In the data rows, zero lies at 4.5, halfway between 4 and 5.
Here are some numbered points:
[4 4 6 6 2 7 6 4 5 5 3] 0
[4 4 9 2 3 9 3 4 5 5 4] 1
[5 7 5 5 5 5 3 4 4 4 4] 2
[4 5 6 3 5 6 3 5 5 2 4] 3
[4 5 9 1 6 9 2 5 4 6 5] 4
[4 6 6 3 5 5 9 3 5 5 4] 5
[6 5 8 1 7 9 2 5 4 5 4] 6
[4 8 8 1 8 8 3 4 5 5 4] 7
[4 5 4 3 7 5 3 5 5 6 2] 8
[5 7 1 5 8 4 3 3 5 5 4] 9
[6 9 2 2 7 4 4 4 4 5 4] 10
[6 8 6 1 9 9 2 5 4 4 5] 11
[4 8 4 3 7 5 6 2 6 5 4] 12
[5 6 6 2 8 9 2 5 4 5 4] 13
[4 9 1 4 7 4 4 7 3 4 5] 14
[6 5 1 3 9 4 2 4 4 5 4] 15
[5 9 5 3 6 9 2 4 8 5 4] 16
[5 4 3 4 6 5 4 4 5 5 5] 17
[6 4 4 4 7 4 3 4 4 6 4] 18
[7 7 1 5 6 4 2 3 4 4 4] 19
[4 3 5 3 6 7 2 5 4 5 3] 20
[8 2 1 6 9 3 3 3 6 4 4] 21
[5 2 4 4 5 4 3 4 5 5 6] 22
[5 3 1 6 7 3 4 4 6 5 4] 23
[7 3 1 6 8 3 3 4 3 4 4] 24
[6 4 1 7 7 3 3 3 5 5 4] 25
[4 6 3 4 5 5 2 3 5 5 5] 26
[4 4 1 9 6 3 3 4 4 4 5] 27
[4 4 1 6 9 4 3 3 4 4 5] 28
[5 5 1 6 6 2 2 4 4 6 4] 29
[4 4 2 6 6 5 2 3 5 5 4] 30
[4 7 5 3 6 8 1 4 4 4 4] 31
[5 5 3 5 3 5 6 4 4 5 5] 32
[4 4 6 3 4 8 2 4 4 5 4] 33
[5 4 2 3 8 5 3 4 4 4 3] 34
[5 4 6 4 3 7 3 5 4 5 4] 35
[4 6 4 3 6 4 2 7 5 5 5] 36
[5 7 4 3 6 4 5 5 6 3 4] 37
[4 4 6 1 8 6 2 4 4 6 4] 38
[3 2 9 3 5 6 3 4 7 3 3] 39
[5 4 6 2 4 9 3 4 4 5 4] 40
[6 2 4 4 7 4 3 3 5 4 4] 41
[4 4 5 3 4 7 5 6 3 3 6] 42
[5 8 4 2 5 6 3 4 4 5 4] 43
[4 1 8 3 2 9 3 4 3 6 4] 44
[4 3 5 4 4 5 3 4 5 7 3] 45
[4 3 5 6 1 7 6 3 3 5 5] 46
[4 4 4 9 3 5 3 6 4 3 6] 47
[5 2 4 5 3 5 4 2 5 6 5] 48
[4 2 5 9 1 4 6 3 4 5 5] 49
[4 3 5 9 2 2 5 5 4 4 6] 50
[4 4 3 5 3 5 9 2 6 6 4] 51
[5 5 4 8 2 3 8 3 5 5 4] 52
[5 9 2 5 9 3 5 4 4 5 4] 53
New points follow, each followed by the numbers of its five nearest points above, nearest first.
[4 4 4 3 5 6 4 3 5 4 5] -> 17 26 22 3 33
[5 2 8 3 3 4 3 4 9 2 2] -> 39 3 45 35 41
[5 4 4 5 2 5 6 4 4 6 5] -> 32 46 48 0 51
[5 3 3 3 4 5 4 1 6 5 5] -> 48 17 22 26 41
[4 3 2 7 3 4 3 9 3 2 7] -> 47 50 27 42 22
[4 3 6 4 3 4 3 9 3 3 7] -> 42 36 35 47 3
[5 5 6 3 4 4 7 3 5 4 5] -> 5 32 37 17 51
[5 2 5 3 4 4 3 3 4 5 7] -> 22 48 17 41 45
[5 7 4 7 3 2 8 4 4 4 5] -> 52 32 50 51 5
[5 5 3 9 2 2 9 2 6 5 4] -> 52 51 49 50 32
[5 5 4 7 4 2 9 4 2 5 5] -> 52 32 50 51 49
[5 4 4 7 4 2 9 4 5 5 4] -> 52 51 32 50 49
[4 4 4 3 5 5 3 4 5 8 3] -> 45 8 18 17 20
[3 5 7 3 3 3 4 5 6 2 5] -> 3 37 39 2 42
[4 6 6 3 4 6 8 1 7 6 4] -> 5 51 12 0 32
[4 4 3 6 2 5 7 5 3 4 5] -> 32 46 52 0 49
[4 4 2 9 4 3 4 7 4 2 7] -> 47 27 50 32 23
[5 4 4 7 4 2 8 4 4 7 3] -> 52 51 32 49 50
[4 5 7 3 4 4 3 5 6 2 5] -> 3 37 2 39 35
[4 2 4 4 6 5 2 5 5 5 5] -> 22 17 20 41 18
[4 3 9 5 4 4 3 4 7 3 2] -> 39 3 45 35 0
[3 4 7 4 4 4 3 4 9 4 1] -> 39 45 3 8 0
[4 3 3 7 4 4 3 8 3 3 7] -> 47 50 27 22 42
[4 4 3 4 3 4 9 1 2 8 4] -> 51 32 5 52 46
[4 4 4 3 3 3 4 9 3 2 9] -> 42 36 22 47 3
[5 8 4 3 5 4 6 5 7 2 4] -> 37 12 2 3 43
[5 4 4 4 6 3 3 8 3 4 3] -> 36 18 8 34 17
